rotation steps, each row followed by its count of steps
The counts run from 0 to 831.
[ 36.3  18.9  17.6 -10.6 -28.2   6.8   1.8 -13.7  10.9   1.4  20.3   2.9
   6.6  16.6 -21.1   6.1  11.7   9.0 -16.6  -1.3  -3.7  15.9  10.0  -9.5
  -9.7  25.0 -20.3  -3.4   9.7 -39.4   3.4 -13.2  -8.4  -7.8   1.2   7.9]
825
[ 19.3  17.8  21.6 -22.6 -15.2   8.8   4.5 -21.9 -24.5  -1.0  20.1   5.1
   8.9  14.7 -20.8  16.9   8.6  24.4 -10.7  -3.1 -10.4  10.6   8.0 -11.2
  -8.0   7.1 -15.7  -1.5  11.1 -34.5   9.5  -5.4 -22.1   1.8  20.4 -12.4]
15
[ -6.2  13.7  35.6 -14.7  -5.8  12.0  13.5 -11.0 -26.4   2.0   1.4  -7.5
  10.8  25.1 -35.3  -4.9  -2.6  20.7  -8.2  22.1   0.0   6.5  -2.0 -23.0
  -2.1   3.4 -26.0  10.5  -8.8 -23.3  12.6 -15.9  -0.6  10.6  18.5   4.1]
487
[-13.4  19.3  17.2 -23.5  -5.3   9.8   7.3  -6.2 -29.2 -15.6 -18.6  -6.6
   8.2  22.4 -14.3  -3.7  -0.3  16.5  -6.8  27.2  -3.0   9.1  -9.9  -9.7
  -9.5  21.0 -23.1  20.1   6.0 -32.6 -12.2 -15.4  -6.8   7.3  24.8 -10.1]
193
[ -8.6  11.8   7.3 -22.7 -14.4   1.5  23.2  -8.9  21.7  11.0  -2.9  -7.2
  10.5  25.7  -8.5   6.1  28.2  20.7   4.9  37.3  13.5  -4.0 -24.7 -15.0
   4.4  10.8   1.5   5.6  -6.4 -25.0  -8.8 -25.4  -9.7  -6.6  15.0   6.2]
278
[  8.9  23.1  24.1   5.5  -1.8   7.3   8.5 -35.2  -6.7  15.3   5.5   2.5
   6.1  22.2 -18.1  15.5  19.9  15.0 -13.1  19.1  -4.5   8.7  -3.8 -28.0
   4.3   2.7 -29.2  -7.7  -2.6 -29.4   8.4 -28.7  -6.2  -3.8   8.3   6.0]
65
[ 16.1  12.5  -0.4 -41.3 -34.3   3.1  15.3  -8.8  11.3 -14.2   2.2  -3.7
   4.3  24.9  -4.0  10.4  11.3  27.6  -9.6  10.8   5.8   6.5 -11.1  -0.2
  -5.1  24.4  -3.9   5.0  14.1 -30.1  -9.7  -2.0 -16.1  -0.8  24.3 -18.5]
613
[ -3.8   0.9  12.8 -19.6 -16.3  28.1  11.9   0.9   0.9  -5.2  13.8   3.7
 -11.2  23.6 -26.9   7.4  23.9  31.4   5.5  -6.8  -4.4  -0.7 -11.0   8.2
  -6.2  19.2   0.1   7.2  16.2 -31.6  -7.7 -19.1 -11.5  10.9  27.6  -9.2]
34
[ 37.8  17.6  13.5 -38.0 -24.3  -3.5  21.3 -21.6   5.9  -6.7  12.6   3.1
   6.5   8.8  -6.6  19.0  10.7  28.9 -19.2   7.0  -2.6   9.9   3.1 -12.0
   8.0   2.5 -10.6   0.3  14.0 -32.6   0.3  -7.1 -13.0  -7.4  14.9 -10.3]
12
[  8.2  16.8   9.7 -43.2 -35.3  -7.9  10.8  -7.7  -1.3  -8.6   8.1  -1.3
  12.9  25.3 -17.4   3.7  -6.5  20.5 -16.3  19.3  13.8  -4.6  -0.2  -5.6
 -14.3  23.6 -14.3   9.9   6.0 -20.1 -10.5   5.2 -14.6  -6.7  16.5  -6.9]
618
[-24.2  21.5   8.1 -17.3  -3.0   4.8  -1.2 -16.7 -24.0  -1.6  -4.8  -3.1
  12.5  25.2 -17.1   5.2   6.9  37.4  -8.9  15.8   5.8   4.4  -8.4 -13.1
  -9.2  12.3 -22.8  18.0   1.9 -31.7  -9.2 -13.3 -16.1  -7.0  26.2  -6.3]
712
[  2.1   9.1  13.0 -23.5 -24.3   7.0  15.4   8.4  10.8  -3.1  -3.3 -15.3
  -6.0  28.6 -17.5 -10.8  13.5   8.2  -1.4  32.1   9.0  -2.7 -17.4   3.3
 -12.2  35.0 -13.0  11.4   3.3 -29.9   3.8 -15.6   0.6  13.1  19.8 -11.4]
701
[ 19.2  19.4  -0.6 -29.6 -27.4  -4.0  19.3  -6.2   9.9  -8.5   3.3   9.9
   8.3  12.1  -5.3  13.4  12.5  12.8   6.1  24.9  -3.3   2.8  -9.1   3.1
  -4.8  37.4   3.9   7.7  21.4 -31.1  -3.8  -1.4 -16.1 -10.3  20.6  -8.2]
751
[ -3.8  30.1   1.2 -13.9 -11.3   4.1   1.1 -18.4   4.2  -6.4 -10.5  -6.0
  17.5  26.4 -10.6   2.0   5.0  22.4 -18.6  27.7   7.2  14.1 -10.5 -17.9
   5.0  10.9 -23.2  19.6   1.4 -35.9  -3.3 -19.9 -10.5 -21.0   7.1   6.5]
573
[ 13.8   4.0  15.1 -14.0 -18.1   4.0  23.4  -9.7   8.5  19.2  14.9   3.9
  12.7  13.8  -5.6  13.8  32.8  13.4  15.9  22.2  -0.1   4.2  -6.8 -18.0
  -6.9  26.2   1.2 -14.2  -3.3 -19.6  10.4 -27.3 -13.1   8.4  18.7   8.8]
741
[-16.6  13.2   9.8 -20.1  -4.9  10.0   5.3 -13.6 -12.3 -13.6  -5.1 -11.7
  13.7  30.4 -20.1   1.3   4.5  30.3   2.1  10.5   0.8   4.3 -26.8  -6.1
  13.4  20.0 -11.1  18.7   9.3 -38.7  -9.3  -9.1 -18.0   3.8  28.2 -10.7]
189
[ 11.4  12.5  24.7  -2.8 -17.3   2.7   0.5  -9.5 -13.8   3.7  22.2   6.5
   4.5  27.1 -34.0   4.4   4.3  10.4   3.6  -2.7  -9.2  -2.0  -5.4  -9.8
  -6.7  37.7 -12.6  -6.3  17.8 -36.0   3.4  -8.4 -13.4  21.2  13.9   6.7]
831
[ -9.2  10.7  16.6 -16.4 -26.0  14.2   7.3   5.0  24.5   5.6   6.6  -3.5
  -3.2  35.0 -29.6  -7.8  18.7   7.3  -1.3  24.0  11.6  -5.2 -13.2  -5.1
  -8.4  26.5 -15.2   3.8  -2.5 -29.9  -3.6 -21.9   2.1   1.7  10.1   3.9]
412
[ 22.7   7.7   9.3 -22.4 -28.7  -5.9  29.7  -1.3  14.0   7.4  16.0  -0.3
  10.5  20.0  -9.6   4.8  20.0   6.4  14.1  33.3   2.1  -3.8 -13.6  -6.9
  -0.8  38.1   4.3  -7.6   5.9 -23.5  14.1  -9.0  -8.0   7.4  16.5   1.4]
604
[ 25.9  17.2  18.4 -15.7 -12.4   6.3   4.5 -18.9 -13.6 -14.0   9.1  -9.4
  11.6  16.4 -25.9  -0.9  -1.9  19.5  -8.9  -6.0 -16.6  16.0  -3.4 -12.1
  10.5  17.5 -24.6   0.3  11.4 -46.6   8.2  -9.9  -8.4  13.8  15.0  -4.3]
537
[ 24.5   3.2  20.4 -21.1 -15.5  11.4  18.0 -11.6   2.6   2.6  27.6  -1.5
   6.7  13.5 -27.5   8.5  21.1  28.9   3.4  -8.1 -16.8   8.1  -3.8  -6.1
   9.8  11.6   3.5  -4.5  13.9 -32.7  16.1 -13.7 -12.2   9.7  17.5  -2.5]
167
[ 10.2  24.5  13.1   4.7  -6.9  12.9   1.3 -11.8  -0.5  14.5  16.0   5.2
  -3.7  14.9  -8.0  14.6  39.8  12.2   2.8  25.5  -9.6  15.5 -12.0  -6.0
  -5.5  26.3 -13.3  -6.1  12.0 -33.9  20.1 -26.4 -14.8   0.6  15.7  -5.1]
221
[  9.8   3.4  19.0 -23.3 -19.0  29.2  24.0  -4.8  15.6  -4.0   1.9  -6.7
   1.0  15.0 -17.3   2.7  19.3  24.6 -15.0  11.4  -4.0  20.2   3.5  -5.3
  -4.0  -1.3 -13.8   5.9  -4.5 -32.0   2.7 -41.9   1.3  -3.7  11.2  15.4]
494
[-14.2  19.2  12.4   5.3  -9.2  23.5   3.4 -17.9  -9.7   6.9   9.1  19.6
  -3.4  20.4 -30.0  16.9  24.9  15.2   6.0  12.5  -8.5   9.1  -6.4  -8.4
  -5.4  29.7 -16.4   2.3   8.4 -36.7 -16.0 -30.5  -4.5   0.6  10.5   6.9]
501
[  7.4  10.1  27.2 -21.1 -11.7  17.5  23.8 -10.0   7.9  -1.4  -6.1 -12.0
   7.2  21.4 -27.6  -8.0   3.9  13.8 -16.3  26.0   3.2   6.1  -4.4 -10.4
   7.8   1.7 -24.5   9.6 -10.1 -35.1   4.2 -25.6   8.6   1.8   5.1  14.2]
490
[ 19.9  18.7   2.4 -24.5 -11.6  -4.7  20.3 -20.5  -2.3   0.1   6.7  -7.2
   6.3  17.6   7.1  19.8  26.0  23.6  -0.3  14.3  -2.2   6.1 -16.7  -7.8
   9.6  15.4  -6.7  -2.6  11.9 -31.7  -0.5  -9.8 -22.4   6.9  33.7 -33.0]
378
[ 11.7  16.8  29.5 -24.4  -7.7   2.7  20.1 -13.5 -17.8   0.7   1.6 -10.4
   3.6  27.3 -21.9   3.8   4.8  19.1  -8.0  23.0   1.7  -0.6 -10.0 -11.8
   6.3   1.6 -20.2  10.9  -0.1 -22.8  15.6   4.8 -13.6  12.1  33.1 -27.0]
102
[ 15.3   8.6  30.9 -35.7 -19.1   5.1  31.0  -4.7   9.4  -1.6   4.0 -17.6
  13.8  24.7 -23.7  -5.0   2.3  25.0 -13.4  18.1   5.2   3.0  -7.2 -12.2
  12.2  -0.6 -11.2  11.6 -10.3 -26.2   8.6 -13.1   0.1   0.4  17.1   2.8]
627
[ 13.0   8.7   5.1 -22.5 -22.2  -0.8  14.8  -7.7   7.7   0.2  22.9  10.0
  14.8  26.4 -21.2  16.5  14.0  27.1  18.0  -0.1  -2.2  -7.8 -15.4  -6.2
   5.7  32.6  10.4  -3.4  20.1 -30.8  -4.0  -2.3 -21.2   6.1  18.5  -2.3]
461
[ 23.0  14.3   9.6 -11.7 -19.2   8.8  20.9 -15.4  13.3   3.0   9.5  10.4
  19.7  10.7 -13.5  11.7  14.1  16.9   4.1  15.3  -7.9  13.7   1.7 -15.4
   8.8  22.6   1.7  -0.2  10.2 -38.2  -0.1 -28.7  -7.4  -5.9   6.8  25.9]
72
[ 14.5  22.5  17.0 -20.2  -9.7   2.6   0.5 -17.1 -16.3  -6.7  10.3 -10.0
   9.9  22.9 -14.0   8.4   6.3  32.2 -16.6   5.5  -7.2  12.1  -4.1  -5.5
   2.8   9.0 -19.7   8.9  13.6 -33.5  19.3   6.4 -24.0  -5.2  25.4 -26.4]
244
[-18.2  21.2   9.0  -8.9  -7.0   9.4  -8.5  -7.3   0.8  -6.1  -3.5 -16.3
   0.5  33.4 -13.5  -2.2  18.9  25.4 -10.3  15.3   8.1   8.9 -19.6  -4.9
  -5.4  13.4 -26.8  11.9   3.8 -33.3  -4.1 -13.4 -17.2  -2.1  25.0 -22.3]
707
[-11.5  12.4   7.9 -17.1 -16.1  23.4  12.5   6.9   9.9  -4.8  -0.1  -2.1
  15.8  18.1 -20.6  -8.7  18.5  21.2   4.9  15.1   1.0   6.1  -9.8   0.3
  -8.5  32.3   1.2  14.3   5.3 -36.9  -4.6 -29.1  -3.4  -3.0   6.6  23.8]
788
